2.65,0.23,4.68,5.78,-0.88,-1.11
2.22,-3.27,-3.94,-0.94,-2.33,-5.41
yields 5.78

1.73,0.89,2.42,1.71,4.93
-0.73,1.28,2.32,-0.62,2.98
1.55,3.37,3.03,2.60,4.03
yields 2.42

0.34,0.11,-0.32,-0.34
-3.43,-1.38,3.24,5.47
-0.93,-0.20,0.62,-1.84
yields 0.11

3.62,-1.65,-4.45,1.28,-2.10 yields -4.45

3.15,0.67,-4.50,-3.92 yields 0.67

3.45,2.90,0.93,-4.31 yields 2.90
---
[-2.01  3.13  0.59 -0.54  4.09  5.00  2.07] Answer: -2.01, 2.07

[-4.80 -2.10 -1.59 -0.44  0.57 -2.72 -0.99] Answer: -4.80, -0.99

[[-1.23  5.92 -0.96 -1.45  0.32  2.84]
 [-3.62 -4.75 -2.52  0.02 -0.54 -3.44]
 [-1.17  4.70  1.89 -0.79 -3.64  0.24]] Answer: -1.23, 0.24

[-1.04 -2.98  1.32  1.03  4.57  1.11] Answer: -1.04, 1.11

[[ 1.61 -0.83 -1.09  0.84 -2.11  1.92 -3.76]
 [-3.55 -4.51  1.20 -4.08  2.22 -0.02 -2.85]
 [ 2.95  2.30 -1.09 -0.05 -2.14  0.91  1.89]] Answer: 1.61, 1.89

[-2.66  0.24 -5.30 -1.06 -5.98] Answer: -2.66, -5.98
---
[[-3.86 -4.75 -4.25 -2.73 -0.33  0.40 -2.95]
 [-5.50 -0.68  5.95  4.26  0.08 -1.91 -3.51]
 [ 1.89 -1.24  0.33 -3.19 -2.21 -1.33 -1.63]] out 4.26

[-4.92 -0.58  2.90  1.35  0.36] out 2.90

[ 0.64 -2.16  2.23 -5.27  0.91 -0.79 -2.87] out -5.27

[ 3.37 -5.01 -4.88  2.97 -1.21  1.26 -1.43] out 2.97

[-5.94 -2.99  4.34 -1.98  3.59] out 4.34

[ 4.98 -2.57  2.31 -2.98  0.94 -0.27 -1.63] out -2.98

[ 3.66 -1.67 -3.74 -5.76 -4.61] out -3.74

[[-1.07 -0.94 -1.00 -0.21 -2.45 -0.38  2.03]
 [ 1.50 -0.08 -4.50  4.80 -3.05  1.02  4.25]
 [-0.53 -1.32  3.94 -0.83 -1.53 -2.20 -3.21]] out 4.80
---
Input: array([820, 877, 646,  52, 830, 757, 844])
Output: 877, 52

Input:
array([[498, 345, 180, 655, 385],
       [212, 797, 459, 344, 292]])
Output: 797, 180

Input: array([15, 87, 85, 49, 35, 38])
Output: 87, 15

Input: array([42, 22,  1, 98, 16])
Output: 98, 1

Input:
array([[ -8,  -8,   7, -21],
       [ -2, -16,  46, -26]])
Output: 46, -26

Input: array([198, 167, 108,  36, 248])
Output: 248, 36

Input: array([9442, 7018, 7413, 4905, 8261, 2615, 8978])
Output: 9442, 2615

Input:
array([[3, 3, 4, 2, 7],
       [0, 5, 8, 7, 7]])
Output: 8, 0

Input: array([638, 197, 844, 952, 425, 769])
Output: 952, 197
---
[-0.28  0.31 -0.74  5.91  0.36] -> 0.36, -0.28

[[-1.87  2.68 -3.12  0.14  5.92 -1.51 -4.03]
 [-1.27  3.40 -2.76  0.31  5.32 -1.37 -4.41]
 [ 0.28  2.46 -3.56  0.93  4.40 -2.77 -2.09]] -> -4.03, 0.28

[-0.05  4.91  5.32 -1.70 -3.06] -> -3.06, -0.05

[ 0.47 -4.06 -4.83  1.57  0.37  3.58 -3.27] -> -3.27, 0.47

[-1.99 -5.06  2.49 -5.67  1.87  4.11] -> 4.11, -1.99

[ 3.49 -4.52 -4.69  4.37 -1.54] -> -1.54, 3.49
---
[[-1.12, -0.17, 1.29, -1.65], [-1.01, -0.12, 1.18, -1.54], [-0.73, -0.04, 0.87, -1.32]] ==> -1.54
[[0.064, -0.185, 0.041, 0.050, -0.100, 0.065, -0.009], [0.037, -0.080, 0.039, 0.107, 0.149, 0.075, 0.102]] ==> -0.009
[[-0.479, 1.849, -0.183, -1.176, -1.468, 2.045, -1.025], [-0.809, -1.246, -1.494, -1.132, -0.859, -0.736, -0.828]] ==> -1.025
[[-0.033, -0.101, -0.021, -0.065, 0.052, -0.116, 0.033], [-0.181, 0.142, -0.097, -0.037, 0.119, -0.010, 0.108], [-0.032, 0.059, 0.066, 0.055, 0.133, 0.069, 0.048]] ==> 0.108
[[-12.063, -223.742, 133.035, 118.884, -30.906], [35.543, 17.754, -27.960, -30.263, -60.250], [120.428, 129.886, -69.464, -41.123, 33.160]] ==> -60.250
[[-18.22, -18.81, 10.51, -11.07, -8.30, -5.65, 14.13], [-13.00, 4.17, -13.40, -9.83, -16.89, -17.99, -14.77]] ==> 14.13
[[-0.25, 2.20, -0.67, -1.27, -1.26, -0.88], [-0.98, -2.04, 0.24, -1.55, -1.00, -0.88], [-0.71, -1.84, -0.67, -0.57, -0.83, -0.88]] ==> -0.88
[[-56.32, 12.85, -203.95, -146.33, -38.16, 94.02, 80.74], [-84.29, -63.48, 176.47, -19.94, -104.88, -118.53, -14.03]] ==> 80.74
[[-0.17, -0.19, 0.20, -0.21, 0.16, 0.20, 0.19], [-0.08, -0.09, -0.06, -0.06, -0.04, -0.05, -0.08]] ==> 0.19
[[-4.24, 7.13, 16.83, 10.23], [18.62, 14.37, -12.04, 11.08]] ==> 10.23
---
[[-0.26  0.00  0.15 -2.01]
 [ 0.13  0.00 -0.20 -2.43]
 [ 0.02  0.17 -0.02 -6.00]]: -2.01

[[-1.45  5.12 -1.66  2.59 -0.30 -1.21]
 [-1.45  2.58 -1.66 -4.41  0.31 -4.31]
 [-1.45  2.58 -1.66 -1.88 -3.77 -1.21]]: -1.21

[[-1.40 -0.33  0.38 -1.29 -0.29 -4.40]
 [-1.62 -0.10 -0.69 -0.04 -0.62 -2.17]
 [-1.09 -1.70  0.14 -0.46 -0.27 -1.13]]: -4.40

[[ 2.29  0.51  0.57  2.68 -0.68  0.55]
 [-1.52  2.51 -1.66 -5.80 -4.36  1.80]
 [ 1.71  2.29 -1.18 -1.08 -1.95  0.66]]: 0.55

[[ 4.32 -0.78  3.94 -3.94]
 [-2.49 -1.33  0.05 -3.53]
 [ 1.04 -0.59 -2.02  1.00]]: -3.94

[[ 3.85  2.74  0.45 -2.58]
 [ 5.34  0.32  0.54  3.86]
 [-5.25 -2.92 -0.59  1.77]]: -2.58
